Rows are one point carried round by a steady rotation, each followed by how many ticks it has turned.
The counts run from 0 to 865.
-38,37,-1,-1,8,-33,33,5,24,-2,-13,-1,16,1,-15,30,-12,30,-7,27,9,19,9,-3,26,12,12,13,46,17,-30,15,18,4,10,24,-8,7,2,-25,41,-65,1,10,25,-45,-24,6,10,33,41,33,-30,-10,5,-43,-9,72,-29 : 564
-6,6,-2,51,-10,-34,23,36,-3,16,12,-43,-9,17,2,1,6,16,9,25,16,-1,-14,9,25,6,6,3,-27,-13,-9,-6,46,-20,-26,-4,-19,49,22,-28,23,-79,1,-37,-33,2,4,21,-2,24,47,58,-16,2,19,7,-26,31,-39 : 230
-48,-9,-10,33,3,-33,24,17,-7,29,-34,-48,45,14,-12,8,-13,20,-28,-26,12,-15,4,-12,32,13,-1,-26,26,-2,1,22,30,-8,9,31,-5,25,0,-29,45,-20,37,-21,4,-35,-24,3,55,19,23,23,-44,-18,22,-18,2,59,-12 : 157
-27,-11,-4,8,0,-45,-6,19,-4,11,-21,-29,11,4,-2,37,-25,12,-32,18,-7,-28,-8,-21,19,-1,4,1,8,21,-48,2,38,-1,30,9,0,4,-27,-33,20,-47,-12,3,2,-35,-44,50,27,21,40,22,-46,-2,29,-3,-12,53,-56 : 471
-7,0,19,25,13,-35,44,23,-1,0,-23,9,17,21,-3,3,-15,26,-27,-17,-10,26,-13,26,36,35,8,8,37,-17,-45,51,15,-23,3,7,12,15,-8,-24,6,-38,-16,-20,-24,-17,12,-2,50,2,50,22,-16,-57,-2,-41,32,33,-52 : 598
-2,-2,21,54,42,-33,25,43,37,13,5,-12,16,25,-34,-24,7,35,-29,-27,-18,10,-15,2,37,27,4,-2,15,-19,-4,23,67,-11,-31,34,-26,4,-25,-52,-2,-27,-9,-33,-21,-9,-1,-1,29,30,35,12,-9,-31,16,-6,27,17,-15 : 615
7,-16,8,44,3,-33,9,5,4,-8,-23,-18,-12,-8,-7,14,-11,36,21,-1,-20,21,8,24,40,49,12,0,37,-5,-20,8,36,-17,-10,51,15,11,10,-5,10,-57,15,10,-35,-17,-11,24,33,6,59,30,-8,-50,7,-42,8,32,-30 : 132
-26,-24,1,37,-5,-26,6,41,15,17,2,-7,48,21,0,-6,-6,38,-58,-22,-22,12,-33,-8,48,9,2,14,21,-2,-71,18,31,-6,-6,19,-15,-6,-30,-60,3,-43,15,-33,-15,-15,0,13,7,-3,26,10,-34,-11,-11,1,19,12,-32 : 180
12,-9,-13,21,6,-35,36,46,-8,13,-12,-2,-5,8,3,-13,-4,22,-18,19,-24,4,-6,27,0,43,-4,-5,12,0,4,29,50,-11,-3,11,2,17,-10,-8,15,-48,-36,-8,-41,-25,2,67,14,11,52,45,-34,-2,-4,-55,-12,29,-47 : 41
-11,-28,9,58,16,-15,21,17,-5,18,-14,-1,-30,19,-42,-16,-3,4,-8,-26,-4,21,3,33,36,40,20,-40,8,-15,-13,38,39,3,11,29,-12,-3,-9,-45,3,-35,7,-18,-15,-23,0,-11,33,4,38,23,-34,-55,2,-37,28,21,-42 : 608
-26,15,16,32,-1,-36,34,4,-13,-7,3,-4,-10,3,-23,42,11,8,11,11,33,28,-12,16,8,28,17,-19,-9,-14,-15,36,24,6,23,-15,-15,46,7,-41,-5,-78,-23,-12,-3,-26,-3,-30,5,23,48,47,-43,-27,-6,-11,0,37,-51 : 790
-57,3,0,22,8,-44,7,39,-5,11,-20,-40,4,6,6,28,4,32,2,9,27,-9,6,-21,4,15,-8,-10,-29,-5,-2,1,46,17,2,7,-10,50,-2,-36,36,-59,8,4,-13,-26,-54,19,-1,36,17,43,-52,-2,20,-2,-10,44,-24 : 249
12,-15,11,52,4,-36,18,-2,7,-6,-15,-19,1,-10,-5,10,-11,42,14,-2,-27,9,4,14,33,48,-2,6,33,-11,-15,6,46,-30,-15,59,12,12,9,-2,6,-44,10,12,-39,-14,-9,27,46,5,61,37,-7,-39,10,-35,-2,35,-25 : 133
-22,-9,-10,62,5,-18,13,15,11,-7,-14,-12,-1,-7,-50,16,-4,20,-5,13,11,0,-4,-19,5,2,21,-35,32,1,17,11,50,-7,7,48,-33,11,-22,-40,17,-51,8,8,14,-35,-20,25,26,44,28,18,-39,-36,11,-17,6,60,-29 : 360
-44,-14,-15,42,-5,-41,-23,26,-18,23,14,-49,-10,-12,32,15,-3,28,6,-16,5,-16,24,2,36,43,20,-18,-4,4,-39,-18,27,22,14,37,14,11,-9,-34,13,-72,36,-9,-2,-24,-6,23,34,-4,30,39,-34,-2,-10,-26,-4,15,-11 : 437
-11,8,-9,39,-6,-32,11,17,13,-14,2,8,-18,-31,-7,10,16,35,0,27,-18,20,10,17,9,35,13,0,27,-3,-6,7,51,9,10,47,-8,-13,-9,-22,13,-93,4,16,-11,-28,6,50,-12,2,30,35,-28,10,-32,-53,-8,27,-24 : 549
-48,19,33,47,36,-26,29,40,13,-17,-14,6,-36,10,-22,9,0,35,-5,-2,29,-1,24,-9,6,10,16,-30,-7,-20,-1,35,42,12,-1,13,-26,13,-18,-33,17,-66,-10,-16,18,-30,-24,-3,21,33,12,29,-8,-33,20,-31,18,38,-27 : 808
-32,28,8,12,32,-37,26,14,11,29,19,-5,-23,8,-18,8,8,8,-3,-15,14,22,18,30,40,58,28,-25,-12,1,-28,16,21,34,22,7,8,13,0,-49,6,-64,-10,-25,12,-39,7,-27,14,13,37,39,-42,-18,-16,-47,16,25,-27 : 313
-26,54,10,6,16,-51,20,13,40,28,-11,-12,-33,-2,-9,16,18,24,-8,0,-8,15,40,9,20,31,-6,-6,2,11,-28,-4,62,28,12,32,13,18,0,-36,26,-70,6,2,6,-42,-24,19,1,16,21,30,-28,14,1,-28,2,42,-8 : 532
-4,-17,-26,47,-19,-40,8,14,-33,20,20,-49,34,-7,30,15,1,17,0,13,-2,-18,-15,12,24,33,14,3,0,-2,-19,0,31,-24,-6,20,3,29,11,-8,13,-66,11,-27,-32,-5,22,36,32,-1,51,58,-36,14,-12,-15,-32,21,-30 : 447
8,33,24,60,5,-46,38,-14,22,-8,2,-7,0,-18,-20,11,6,23,3,9,-16,21,-12,-9,17,38,13,12,27,-16,-23,22,72,-27,-11,35,-13,5,-5,-17,-32,-64,-26,-2,-7,-23,8,3,37,1,51,21,13,-5,4,-7,0,26,-17 : 104
-21,5,20,7,23,-33,24,36,8,-10,-19,5,3,32,-20,7,-15,22,-28,-11,1,17,-3,22,36,20,21,0,41,-8,-41,37,14,-7,11,1,10,0,-13,-44,18,-57,-6,-28,-1,-24,-4,-5,41,23,44,6,-18,-54,18,-40,35,40,-50 : 596
-40,-11,4,53,16,-17,37,25,-23,-19,12,13,33,2,3,17,-14,35,-24,-9,24,-4,-13,0,13,35,18,-22,9,-13,-9,50,6,-4,-9,10,-20,16,-31,-24,-6,-51,-32,-31,5,-25,15,-10,41,20,25,46,-35,-36,-12,-44,11,19,-43 : 588
-22,12,16,30,9,-17,33,34,4,-11,-15,23,-37,7,3,5,-20,52,-13,6,12,14,25,11,17,37,9,-15,15,-1,-39,28,13,9,-13,15,12,20,-16,-21,5,-60,-22,-14,-3,-37,-6,29,37,9,34,33,-5,-44,1,-60,25,29,-47 : 812
-22,10,14,40,18,-33,45,28,19,22,1,4,18,29,-5,10,1,26,-54,-6,4,-12,-12,-14,19,-7,-25,0,-35,-1,-34,40,48,-7,-20,-15,-32,36,-25,-37,17,-35,-33,-39,-20,-14,-13,11,7,25,16,45,-33,2,19,14,0,30,-53 : 493
-5,-17,-6,86,-25,-26,39,-28,-13,9,-24,-7,26,0,-25,20,0,8,-20,-27,10,3,-12,-5,22,37,-13,-35,2,-13,-4,47,52,-26,-15,33,-7,22,-5,-19,-25,-28,1,-20,-14,-33,-1,-5,52,-6,31,38,-32,-22,0,-6,10,23,-34 : 387
-42,-1,12,36,38,-38,22,29,17,36,-12,-17,-19,25,-1,6,-14,28,-35,-30,-2,-29,28,2,50,18,-19,-13,-38,11,-34,17,43,13,-3,11,-22,7,-7,-31,42,-29,17,-13,1,-29,-38,6,20,7,11,44,-33,-10,40,-16,1,38,-26 : 716
-41,25,1,36,9,-40,25,16,11,16,-8,-31,-6,-5,-28,4,20,21,20,14,14,23,0,7,6,36,21,-13,-5,-13,26,7,66,20,12,29,-36,15,19,-43,23,-75,13,6,10,-37,-16,-5,-20,17,28,42,-35,18,-6,-27,-14,46,-4 : 544
-17,4,-8,15,-4,-54,-1,50,1,15,0,-55,20,17,10,4,-6,24,-4,14,-15,3,-18,11,43,17,22,32,22,-10,-38,-25,32,-12,0,15,6,8,19,-38,31,-78,34,-22,-22,-8,-8,24,7,11,54,28,-17,2,20,-8,-12,33,-26 : 443
-24,14,5,20,8,-39,26,25,-4,9,-3,-22,-34,19,-10,17,-26,4,-11,31,-2,-9,-4,24,42,13,26,12,-13,11,-41,11,36,2,19,-16,-19,-17,12,-25,20,-88,-3,-25,7,-32,-20,12,2,3,41,41,-8,2,34,-27,-27,44,-48 : 6
-4,11,2,62,-6,-40,35,9,12,42,19,-32,15,27,-23,2,4,-3,-29,-6,-1,-1,-39,8,52,5,11,10,-19,-6,-40,17,51,-23,-13,5,-28,17,7,-47,-2,-50,1,-53,-11,-8,14,-16,13,4,43,32,-16,7,11,30,-12,24,-38 : 199
-49,45,-1,44,11,-36,34,8,5,15,15,-5,0,-17,-10,35,12,17,-22,16,25,-15,7,-19,-2,-14,16,-17,0,9,-17,25,37,13,19,13,-34,19,-30,-40,13,-67,-28,-7,39,-38,3,13,14,27,12,38,-34,20,-7,-8,-17,54,-34 : 776
-22,13,-9,42,27,-26,54,45,7,27,-2,-10,23,17,-15,-19,8,25,-19,8,6,-8,-7,6,-6,10,-6,-18,-8,-5,37,35,53,-1,-8,10,-45,36,-6,-24,43,-36,-20,-20,-16,-21,-5,23,2,42,25,51,-46,9,3,-28,-15,47,-26 : 46
-3,-22,1,38,-1,-23,8,13,-4,-11,-16,-15,-22,4,-10,14,-17,34,24,2,-8,22,12,27,45,51,23,-10,30,-1,-20,4,23,-12,-4,44,20,15,15,-16,15,-67,26,0,-25,-15,-8,16,30,8,62,31,-15,-57,10,-44,12,34,-27 : 131
0,6,-30,67,-5,-34,16,-23,8,8,26,-4,63,-11,-15,26,21,18,-30,-11,-7,-8,-20,-8,30,43,1,-7,23,3,1,10,48,-19,-21,58,-5,-1,-24,-30,-7,-51,-3,-26,-7,-24,26,6,32,20,32,36,-45,3,-25,-11,0,20,-15 : 865
-25,-9,7,1,25,-42,20,63,-8,23,-30,-24,-28,23,-17,-19,-13,12,-7,18,-9,12,3,25,8,28,18,-12,4,-1,0,16,44,14,29,-2,-18,11,6,-35,42,-54,-5,-2,-17,-29,-30,34,-2,17,44,26,-38,-15,18,-46,-1,46,-37 : 37
-30,-23,9,71,-3,-11,20,5,28,10,-27,3,-6,18,-46,3,-15,26,-32,-24,-3,14,-8,-4,46,9,4,-26,11,-6,-25,32,51,-10,-13,33,-35,-16,-11,-54,5,-34,27,-24,7,-40,-24,-10,16,-1,20,12,-18,-34,23,-8,23,33,-26 : 392
-17,30,20,26,14,-45,46,29,1,-6,-21,-13,4,41,-16,6,3,28,1,-3,29,20,3,13,18,36,1,-11,6,-25,20,31,39,0,-33,-3,3,51,14,-21,24,-54,-6,-41,-13,-20,-12,-10,34,36,37,37,-13,-37,17,-32,21,38,-23 : 819
-6,4,19,45,8,-19,42,30,10,-23,0,23,-17,13,-25,9,-13,40,-5,36,0,28,-24,-1,16,29,17,7,3,-8,-27,36,45,-12,-23,2,-28,17,-7,-27,-10,-71,-51,-16,-16,-15,-5,4,0,23,48,44,-12,-32,6,-28,-1,21,-61 : 800
